(in the rows, 128 means zero)
Named moves, each a turn or a mirror, and the order they were made in; the first pair answered:
move Zad:
[163 126 119 139 103 110 153  79 170 162 168 120 131  98 100 107  97 140
 156 118 148 134 100] -> [164 125 127 141 105 114 154  78 173 162 168 118 125 101 110 110  96 140
 159 117 141 137  98]
[143 120  77 142 117 121 128 111 186 144 154 152 186  99 109  87 142 131
 165  86 148 155  60] -> [133 151 124 147 139 126 111  52 171 111 193 100 136 105 135 123 105 152
 118  70 118 140  71]
[ 97 154 141 164 136 140 132  99 162 115 174  77 104 113 157 111 102 112
 105 133 127  98 123] -> [112 128  93 160 111 136 141 157 180 141 135 131 171 108 127  78 141  88
 162 143 156 111 111]
[115 148 121 123  98 136 126 145 147 122  99 144 172 136  99 128 135  99
 174 155 130  90 145] -> [ 98 173 157 122 115 136 112  98 140  93 133 100 129 140 122 155 107 117
 130 152 112  81 158]
move fus:
[139 153 124 133 126 102 145 115 152 167 148 149 151 111 140 119  99 143
 145  74 138 120  92] -> [128 123 121 131 121 172 108 154 172 125 143 115 127 115 147 119  73 140
  99 144 131 104 115]
[111 169 125  89 163  61 137 166 140 112 106 151  86 122 138 182 123 115
 137 140 130 119 139] -> [117 165 125  87 164  75 125 177 146 116 109 144  87 117 142 181 120 115
 133 153 126 112 147]
[141 121 120 143 109 116 108 134 159 114 132 143 120 143 133 137 118 109
 146 121 126 136 123] -> [154 124 120 139 108 115 108 131 155 116 133 143 125 140 134 135 128 107
 149 118 122 139 123]
move baf:
[132 145 151 123 124 113 130  96 129 141 133 130 127 119 124 127 137 134
 133 113 141 127 100] -> [129 117 140 130 119 154 102 115 144 133 127 125 141 113 121 108 137 128
 134 143 150 112 106]
[157 123  97 156 119 115  98 113  81 125  62 117 185 160 162  53 172 119
 135 138 137 123 138] -> [167 176 143 164 127  66 124  38  99 129 136  99 127 145 163 103 128 152
 111  81 106 129 113]
[146 130 127 120 105 126 142 132 165 114 147 152  85 107 137 129  87 165
 130 138 146 106 101] -> [140 105 108 111 106 129 144 176 134 116 100 180 121 126 128 116 127 147
 158 153 160 117 123]
move lero:
[123 126 138 114 142 122 135 113 133 102 148 115  85 126 145 143 117 141
 114 126 102 132 134] -> [133 123 120 101 128 101 158 144 128 121 131 152 110 125 131 141 137 131
 147 122 103 150 141]
[ 96 125 129 114 124 110 133 160  81 115 144 159  92 157 131 119 151 156
 113 109 142 123 145] -> [120 113 103 126 107 107 125 164  99 129 148 175 127 129 116  92 152 150
 143 111 164 124 112]
[102 122 123 129 126 131 144 143 130 170 144 147 142 132 116 126 130 114
 163 117 119 116 150] -> [111 120 124 140 130 151 122 120 151 162 155 124 137 117 121 117 117 117
 158 120 119 103 130]
Pairs:
Between the rows of a pair lie 2 to 4 moves.
[138 132 124 105 111 126 142 185 218 123 177 171 101 116 102 132  97 144
 106 129 143 115 117] -> [120 106 110 116 113 175  98 201 181  96 135 134 129 134 119  99 122 142
  92 160 151  98 146]  baf Zad fus baf
[121 152 157 125 147 112 125  89  76 116 128 115 120 155 143 142 141 144
 108  99 114 120 150] -> [134  95 115 137 112 182  88 138 148 108 122 113 144 125 125 103 125 123
 116 159 142 106 138]  fus Zad baf baf
[137 161 188 142 158 115  93  48 109  80 129  58  92 152 152 141  91 127
  65  92 106 110 150] -> [165 161 173 144 131 104 100  40 173 110 166  72  91 108 123 130  61 127
  82  85 115 111 104]  baf baf Zad baf
[145 119  89 169 131 164  53  85 158 124 122 102 176 100 102  71 135 105
 124 119 155  99  82] -> [158 146 105 166 135 121  82  58 156 145 139 117 171  92  95  78 137 117
 146  77 147 106  64]  fus baf baf Zad
[118 134 156 144 152  81 138  92  87 149 144 108 109 164 141 171 137 142
 141  77 122 133 158] -> [106 110 148 141 158 126 107 134  80 125 107  90 117 184 153 152 146 132
 129 123 129 123 185]  baf baf Zad fus
